In the data rows, the value 128 means zero.
Here are some points, one per row:
[ 93 114 159 165  69 130 147  72 108 156 150 185 141 166  42  86 141 133  86 164  94  83  90 119 157 179 179 110  54 120 117 119  97 146 124 106  93  97 144 147 150 184 160 170 135  71 140 117]
[ 53  86 147 120 139 181 111 134  74 130 150  79 188 164 169 176 144 131  51 125 121 160 168 124 154 161 116 125 147 152 144 103 104 106 115 135 146 107 126  67  57 157  66 147 179 177 170 181]
[ 42  76 112 153 196 166 139  76  65  81  78  87 172 120 101 111  79  80 129 196 228 220 223 207 175 129 117 114 166 203 147 135 149 136 148 160 167 174 171 154 117  94 105  79  85  36  20   1]
[162 102 175  86 102 137 169 132 138 157 175 154  89  70 103 113 156  95  95  93  91  90 126 182 171 137  71 107 140 103  92 139 174  37 111  98  98 175 205 180 143 156 138 125 146 124 122 143]
[160 121 149 151 135 157  91  85  80 178 165 176 153 121 142 115 125 100 137 136 212  80 136 167  82 162 166 156 128 143  58 102  82 128 113 118 101 121 114 121  97 141 154 185 157 197 117  80]
[122 130 160 103 126 141  79 179 113 115  83 133  94 138  85 161 245 126 175 162 137  91 155 144 120 152 162 163 152 123 132 147 125 179 191 159 103 133  95 147 131 131 158  49 116 115 142 186]
[ 78 156 122  80 138  73 146 166 167 122 129 121  62 106 114 135 116 123  64 134 130  96 171 164 117 163 141  81 104 116 117 129 123  84  90 116 163 132 148 212 207 151 158 162  84 130 113 178]
[144 115  80 111  91 131 127 165  66 148  89 136 119 112 108 141  80  99 115 120  83 134 102 172 133 146  73 146 127 165 137 181 212 141 148  90 109  71 119  99 101  79  58  84  64 151 206 200]
[105  87 118 174 166 135 139 113 103  98 151 102 168 184 148 108  70 141 169 158 148  94 123 138  93 120 170 147 163 195 147  90 114  72  89 153  96  74 121  94 140 105 169 185 165 172 152 126]
[120 139 167  98 138  69 156 109 124 123 170 172 209 178  78  70 125  96 119  68 191  63 132 101 137 101 152 189 149  92 103  94 119 145 117 110 161  98 124 107 101 122 146 202 149  96 134  76]
[167 170 206 101 136 119  76  92 122 101 149 110  98  80  50 168 152 119 173 166 131 135 154 125  92 139 182 118 109 140 171  80 171 157 203 146 104 120  93  95 181  85  63 120  79 108 140 103]
[126 161 130 130  99 172 167 168 213 157  90 118 106  70  88  98 155 100 116  99 107 143 183 118 137 125 139 123  81 142 158 127 167  93  36  95  72 168 212  83 177 168 173 145 122  99 107 166]
[137 205  96 229 102 149  97  95  42  98 214  66  50 187 167  68 182 166 121 133 107  56 161 138 146  95  47 159 169  67 130  57 187 242  10  84 136 232  31 149 188  81  44  66  86 144 106 137]
[110 156  98 103  95 138 191 193 159 170 117 130 162  60 119 151 134 117 124 116 156 104 105 149 162  80 157  85 126  85  97  87  91  80 105  36 110 128 140 149 189 193 122  70 110 114 137 112]
[178 173 172  87 103 134 203 142 123 111 142  78  68 116 158 170 159 173 173 144  77 128 156 145 112 136 136 164 128 149 106 168 131 150 138 134 122  91  95  59  92 105 145  90 106  50 103 141]
[139 123 103 177 197 206 213 137 169 119 114 117 106 125 137 138  71  77  93 123 112 126 141 101 124 108 160 125 137 118 139  46  83  92 118 144 198 176 236 158 125  94  98  80 116 133 191 184]
[143 133  76 125 148 144 161 212 175 155 123  65  87 152  71 150 165 115 107 174 125 177 121 129 142  85  69 117 138  90  63 106  97  95  99 112 100  95 187 219 160 178 107 117 147 102 152 115]
[ 92 200 124 123 172 134  73 124 172 191 174 183 183  89  94 125 146 118 139 117 117 115 103 118 133 131 133 127  53 181 115 132 120 157  77 125 143  84  81 123 164 194 154 133 140 148  95  70]
[ 28  80  94  97 134 129  88 108 173  89 126 215  30 131 239   0  61 137  87 155 104  46 130 162  51  95  88  68 182 106 169 157  83 211 170 142 115 107 188  26 143 203  79  74 253  75 161  18]
[175  81 149 111 101 138 193 208 188 137  86 118  86 149 106  83  88 136  67  64 148 160 146 124  97 149  78  71 119 157 119 104  62  60 117 126 179 169 127 174 149 135  71  87 106 181 117 143]
[126 136  88  79 112  76 177  84 176  89 141  73 144 102 137 179 155 196 171 129 132  85 115 101  92 159  80 128 142 152 101 156 179 204 192 109  97 142 141 133  84 174 118 105  93 151 132 193]
[105 150 138 143 147 120 103  96 126 130 180 147 191 184 147 107 120  75  82 172 112 145 120  77  69 108 155 157 156 144 109 175 131  55 144 119 133 132  69 131 118 106 140 168 161 140 138 109]
[122  68  50  86 144 154 134 135  60 117 108  94 155 160 166 161 182 111  86  85 188 156 153 118  70 131  97  84  84  72 222 161 116  93 120  84  89 137 103  58  99  81 133 130 152 128 137 175]
[ 61 126 132  78 118 185 129 146 107 118 133 140 159 117 140  99 104  73  66 181 152 152  65 109 107 136 152 164 182 130 126  83 149 159  94 150 117 101 104  99  78 107 167 224 135 179 114  84]
[142  89  84 131  83  90  79 128 166 167  71  39 124 129 154 198 171 168  53 117  81  70  99 148 118  75 150 174 123 159 186 148 158 120 135 131 150 146 142 132  92  91 155  63 100 166 136  95]
[170 154  97  95 104 153 123  56 150 177  66 125 131 104 125 127 197 213 126 152 127 109 137 129 134 126 146 123 139  84  67 142 156 160 164 196 141  76 129  94 162  54 119 129 104  88 101 167]
[166 140 187 109  89 107 133 155  96 161 130  88  86 138 167 144 187 199 142 127 124 147  64 168 132  88 132  60 100 195 117 122 157 144 160 133 156  91 105 129 135  83  94 112 132  84 131 152]
[151 104  96  94 209 178 178 156 123 122  76  89  93 112 113 104  93 103 152 172 120 146 138 123  99 122 105 143  77 123  85  61  79  90 135 143 255 255 172 120 134 104 110 142 183 169 158 124]
[133  76  84 106 139 129 138  92 149  76  97 108  97 161 171 148 175  49 148  74  93 152 130 159 173  64 148  86 139 176 165 174 106 130  99  92 161  98 115 116  66 107  83 171 137 164 156 180]
[130 146 194 186 181  93 141  62 101 152 106 135  76  73  67  82 141 205 155 222 215 190 110  79 141 123 135 158 153 150 156 184 117 140 161 148 138 125 124 101  97 125 121  99  62 100 157 117]
[116  97 141 152 186 147  98 146  61  57  85 114 200 161 175 104 112 114  74  85 123 135 145  92 144 121 144 164 166 171  95 176 117  85 119  88 108 141 102  98 115 106 131 156 184 116 178 127]
[168 132 157 113 117 127  56 129 143 108 115  97 142  86 131 106 151 168 208 173 156  85  74  84 192 167  81  99 114 150 155 137 168 134 195 132 175 102 133 115 138  94 155  89 129  97 139 170]
[125 152 151 162  88  98  82 142 116 104 169 137 140  92  91  51 120 163 182 184 195 166 114  89 101  88 222 160 143 129  98 136 171 149 174 155 162 162 150 131  36 116  76  93 120  84   5 169]
[198  94 108 173  56 110 143 126 114 160  88 180 166  61 152 198  91 117 128 143 143 102  91 110  92 187  94 235 199 149 230 134  93 139  90 185 186 103  31 143 243 228  68 186 169  40  72 145]
[107  76 131 177 111 143 111  84 137  93 163 185 140 128 113 188 104  84 132 134 143 129 103  87 120 123 109 113 183 138  68 148  86 108 101 104 163  84 103  92 135  68 190 153 191 167 100  97]
[145 144 110 110  48 130 183 107 147 139  72  57 109 159 126 149 122  99 161 134 113  84 149 122 178 141 152  74 108 124 167 189 149 130 132 180  86 137  80 130  76 110  70  92 137 184 172 136]
[152 110 155  67  93  41  89 113 110 122  66 102  70  85 169 209 128 132 123 105 139 147 153  90 139 152 170 136 114 103  89 173 175 199  73 133 143 121 150 136 124  93 112  96 140 131 149 141]
[152 138 125 114 125 138 130 149 104 203 159 109 115 116  80  97 112 158 134  90  37 120 150  89 131 160 178  98 167  89 170 144 158 136 173  48 128  76 166 207 185 190 181 146 138 151  85  73]
[  9 165  43 186  91 131  62  78 131 187 192 112  38 137 136 137 110  97 198   0 126 221  27 125 147 206 132 189 150 135  58  94  87  88 198 209  88 201 133 101 180 159 164 161  96  48 147  96]
[103 151 196 255 217 190 177 160  70  76  64 112 140  68  92 114 113  94 106  90 102  96 100  88  73  52  77  76  74  59  82 117 129 179 206 255 202 175 142 125  93 129 147 189 153 170 113 115]
[181 203 111 121 114  61  78 126 138 114  95  85 153  87 115 148 177 176 147 142  71 136  76 185 143 184 141 114 131  90 162 150  44 147 120 123  96 137 139 129  61  76  87  97 152 112 133 144]
[162 119 121 197 101 167  84  70 206  43 124 174 151 133 157 119  40 169 144 116 136 226 171 208 105 116 131 131 114  49 139  43 242 150 129  88 153 111   0 197  26 218 249 130 179 107 224  93]
[ 44  75 167 126 172 107 160  84 106 180  96 175 192 164 148 101 102 126 187 130  98 149 134 105  94 105 101 166 129 125 166  71 116  79 135  97  86 124  83 111 104  95 120 164 181 175  87 126]
[117 156  92  83  24 117 128  95  51  12 148 169 194 189 149 140 136 163 147 123 128 255 207 175 158  22  75 180 102 108 168 154  76 139 148 172 154 132 192  98 220 147 147 128  94 255 174 126]
[144 153 156 110 162 134  87  95 117 138 151 195 123 178 101 162  41 133 106 172 107 112  71 104 184  93 136 134 123 114 113 128  93 125 151  73  77 153  98  91 127 173 177 184 108 141  36 120]
[202 124 125 143 141 113 138 151 169 138 151 113 151  80 174  55 144  52  75 114 121 142  92 136 142 169 144 147  40 152  99 114 125 152 147  75  57 117 148 184 190 167 161 112  74 123  93 116]
[140 129  82 115 139 119 170 134  90 102  78 200 179 208 148 172 142  91 133 108  97 158 153 123  63 138 107  67 195 225 141 130 131 126  98 134 104 166 138 121  69  97 153 123 167 150 154 130]
[145  93 158 117 191  72 116 126 114 160 210 151 172 148  78 100  98  91 124 117 107 126  92 133 136 139 162 137 133  80 100 107 121 123  88 195 111  65 100  85 123 178 195  83 134 134  86 126]
[130  90  93 160 119  68  89 187 151 193 191 180 129 102  87  89 116 132 126 164  95 103 200  69 183 128 117 108 120 136 112  92 107 122 152 133 100 103  86 102 129 138 203 195 113 108 114 132]
[121 205 191 135 110  87 133 172 188 213 170  94 137 155 126 111  44 111 144 134 156 125 165 169 133 154 110 114 118  91 120 167 114 135 111 102 117 117 166 176 209 135 179 129 152 112 130 186]
[115  75 155 146 172 141 129 225 230 104 150 156 150 232 224 178 184 206 210 122 129 126  75 153 142 237 160  90 125  41 136 189 196 113 103 127 150 172 164  95 135 102  38 174   0 137 136  43]
[127  83 112  68 150 205 150 164 161 126 170 124 126  77 116 123  92 155 126  89 113 113 140 127 116  60  93 113  88 115 153 163  61 128  64 152  77 162 159 255 151 101 129 115  87  96 146 166]
[138 146  85 113 142 127 154 150 138  84 131 163  93 164 185 208 165 160  92  78 162 110 124 134 206 115 131 167  90 168 179 139 181 141 143 128  90 118 152 166  94  55  82 124 210 167 152 145]
[191 208 161 128 132  70  64  79  91 111  91 142  72 105 135 146 149 145 181 142 151  86 152  77 122 127 108 130 118 135 122 106 129  80 139 128 131  69 140 133  71 149  90  80  55 107 102 116]
These points spread out most along one direction. Take the direction at right angles to it along which they spread out most. Then take the direction at right angles to both along which they spread out most. Go by this last direction. For each point below, how far along it does it lie, from 0 to 99? 50 is the average, and the first point above lies past it. One standard deviation of the points above along it is 16.
[ 78 156 122  80 138  73 146 166 167 122 129 121  62 106 114 135 116 123  64 134 130  96 171 164 117 163 141  81 104 116 117 129 123  84  90 116 163 132 148 212 207 151 158 162  84 130 113 178] 26
[162 119 121 197 101 167  84  70 206  43 124 174 151 133 157 119  40 169 144 116 136 226 171 208 105 116 131 131 114  49 139  43 242 150 129  88 153 111   0 197  26 218 249 130 179 107 224  93] 60
[144 153 156 110 162 134  87  95 117 138 151 195 123 178 101 162  41 133 106 172 107 112  71 104 184  93 136 134 123 114 113 128  93 125 151  73  77 153  98  91 127 173 177 184 108 141  36 120] 61
[151 104  96  94 209 178 178 156 123 122  76  89  93 112 113 104  93 103 152 172 120 146 138 123  99 122 105 143  77 123  85  61  79  90 135 143 255 255 172 120 134 104 110 142 183 169 158 124] 23
[144 115  80 111  91 131 127 165  66 148  89 136 119 112 108 141  80  99 115 120  83 134 102 172 133 146  73 146 127 165 137 181 212 141 148  90 109  71 119  99 101  79  58  84  64 151 206 200] 49
[138 146  85 113 142 127 154 150 138  84 131 163  93 164 185 208 165 160  92  78 162 110 124 134 206 115 131 167  90 168 179 139 181 141 143 128  90 118 152 166  94  55  82 124 210 167 152 145] 43
[175  81 149 111 101 138 193 208 188 137  86 118  86 149 106  83  88 136  67  64 148 160 146 124  97 149  78  71 119 157 119 104  62  60 117 126 179 169 127 174 149 135  71  87 106 181 117 143] 14
[130  90  93 160 119  68  89 187 151 193 191 180 129 102  87  89 116 132 126 164  95 103 200  69 183 128 117 108 120 136 112  92 107 122 152 133 100 103  86 102 129 138 203 195 113 108 114 132] 55
[133  76  84 106 139 129 138  92 149  76  97 108  97 161 171 148 175  49 148  74  93 152 130 159 173  64 148  86 139 176 165 174 106 130  99  92 161  98 115 116  66 107  83 171 137 164 156 180] 38
[ 28  80  94  97 134 129  88 108 173  89 126 215  30 131 239   0  61 137  87 155 104  46 130 162  51  95  88  68 182 106 169 157  83 211 170 142 115 107 188  26 143 203  79  74 253  75 161  18] 50
[116  97 141 152 186 147  98 146  61  57  85 114 200 161 175 104 112 114  74  85 123 135 145  92 144 121 144 164 166 171  95 176 117  85 119  88 108 141 102  98 115 106 131 156 184 116 178 127] 47
[166 140 187 109  89 107 133 155  96 161 130  88  86 138 167 144 187 199 142 127 124 147  64 168 132  88 132  60 100 195 117 122 157 144 160 133 156  91 105 129 135  83  94 112 132  84 131 152] 60
[105  87 118 174 166 135 139 113 103  98 151 102 168 184 148 108  70 141 169 158 148  94 123 138  93 120 170 147 163 195 147  90 114  72  89 153  96  74 121  94 140 105 169 185 165 172 152 126] 53
[122 130 160 103 126 141  79 179 113 115  83 133  94 138  85 161 245 126 175 162 137  91 155 144 120 152 162 163 152 123 132 147 125 179 191 159 103 133  95 147 131 131 158  49 116 115 142 186] 66
